-0.80 -0.54 +2.55 -1.74 -2.10 +4.29 +3.76 +3.83 +1.95 -1.84 +3.11 +8.18 +3.39 +2.57 +6.91 +4.30 -1.15 -1.44 +1.01 +3.30 +2.72 +1.32 -0.98 +4.97 +0.20 -0.34 -0.94 -0.01 +1.69 -0.46 -2.16 +3.27 +0.14 -0.45 +0.96 +3.97 +2.71 +1.63 +1.64 -0.12 +0.94 -0.18 -> D
-0.37 -0.75 +1.80 -2.56 -1.07 +5.20 +3.32 +2.99 +1.09 -1.34 +3.99 +7.86 +4.29 +2.41 +6.67 +4.45 +0.63 -0.75 +0.76 +1.75 +2.77 +1.01 -0.82 +5.90 +0.15 +1.87 -0.65 -0.02 +2.17 -1.03 -2.23 +4.55 +0.43 -0.30 +1.23 +2.46 +0.64 +1.21 +2.95 +0.69 +1.64 +0.24 -> Z
-0.37 -0.75 +1.80 -2.56 -1.07 +5.20 +3.32 +2.99 +1.09 -1.34 +3.99 +7.86 +4.29 +2.41 +6.67 +4.45 +0.63 -0.75 +0.76 +1.75 +2.77 +1.01 +1.02 +5.90 -0.99 +1.87 -0.20 +0.90 +3.37 -0.98 -2.64 +2.69 +0.30 +0.07 +0.63 +3.61 +0.76 +1.81 +3.39 +1.04 +0.31 -0.66 -> P
q: -0.37 -0.75 +1.80 -2.56 -1.07 +5.20 +3.32 +2.99 +1.09 -1.34 +3.99 +7.86 +4.29 +2.41 +6.67 +4.45 +0.63 -0.75 +0.76 +1.75 +2.77 +1.01 +1.02 +5.90 -0.99 +1.87 -0.20 +0.90 +3.37 -0.98 -2.64 +2.69 +0.30 +0.07 +0.63 +3.61 +0.76 +1.81 +3.39 +1.04 +0.31 -0.66 -> P
q: -0.37 -0.75 +1.80 -2.56 -1.07 +5.20 +3.32 +2.99 +1.09 -1.34 +3.99 +7.86 +4.29 +2.41 +6.67 +4.45 +0.63 -0.75 +0.76 +1.75 +2.77 +1.01 -0.82 +5.90 +0.15 +1.87 -0.65 -0.02 +2.17 -1.03 -2.23 +4.55 +0.43 -0.30 +1.23 +2.46 +0.64 +1.21 +2.95 +0.69 +1.64 +0.24 -> Z

-1.20 +6.28 -6.88 -3.31 -1.58 +6.50  U
+0.06 -0.66 +2.73 -0.66 +0.34 -0.35  E
-0.44 -2.69 -2.68 -3.08 +1.07 +2.98  S
+1.13 +1.08 -0.87 -0.33 -0.65 -1.59  V
+0.06 -3.51 +2.73 -0.66 -2.23 +0.01  R
-1.87 -5.59 -2.88 -6.77 +2.00 -2.22  A
-0.34 -1.63 +3.58 -1.99 -0.82 +3.94  X
-0.34 +3.04 -2.22 +6.24 -5.41 +1.30  Y
+0.78 -2.08 -2.53 -1.82 +4.40 -5.93  T
+0.03 -0.50 +0.22 -0.56 +1.06 +2.95  B
q: +0.06 -0.66 +2.73 -0.66 +0.34 -0.35 -> E
both Y X:  -> -0.34
both Y A:  -> -2.22

-0.93 -0.27 -0.63 -0.22 -1.87 -3.43 -1.00 +3.36 -2.12 -> J
-3.81 +0.51 -0.93 +0.15 -0.92 -2.84 +1.28 -3.23 +0.18 -> G
-1.51 +2.18 +0.80 -2.55 +2.87 -1.55 -3.43 -5.32 +0.60 -> Q
-2.55 +0.49 +2.02 -1.65 -3.44 -1.50 +3.37 -2.75 +1.92 -> F
-1.50 -2.78 +0.45 -7.25 +3.42 -3.39 -4.19 -2.52 -2.54 -> L
both F L:  -> -1.50
both J Q:  -> -3.43
q: -2.55 +0.49 +2.02 -1.65 -3.44 -1.50 +3.37 -2.75 +1.92 -> F
both Q J:  -> -3.43
both F Q:  -> -2.55

+0.33 -7.28 -1.57 +0.56 -6.58 -8.16 +1.07 +1.12 -6.45 -> K
+0.83 -8.16 -0.72 +1.06 -4.91 -4.88 +1.07 +4.31 -5.80 -> W
+1.33 -1.57 +0.96 +2.47 -1.25 -1.76 +1.06 -2.05 -0.66 -> M
+0.96 -7.20 +0.88 +0.72 -6.31 -8.15 +0.93 +1.14 -6.66 -> N
both K M:  -> -1.57
both M W:  -> +1.06
both M K:  -> -1.57
both N M:  -> +0.96
q: +0.83 -8.16 -0.72 +1.06 -4.91 -4.88 +1.07 +4.31 -5.80 -> W
both M N:  -> +0.96

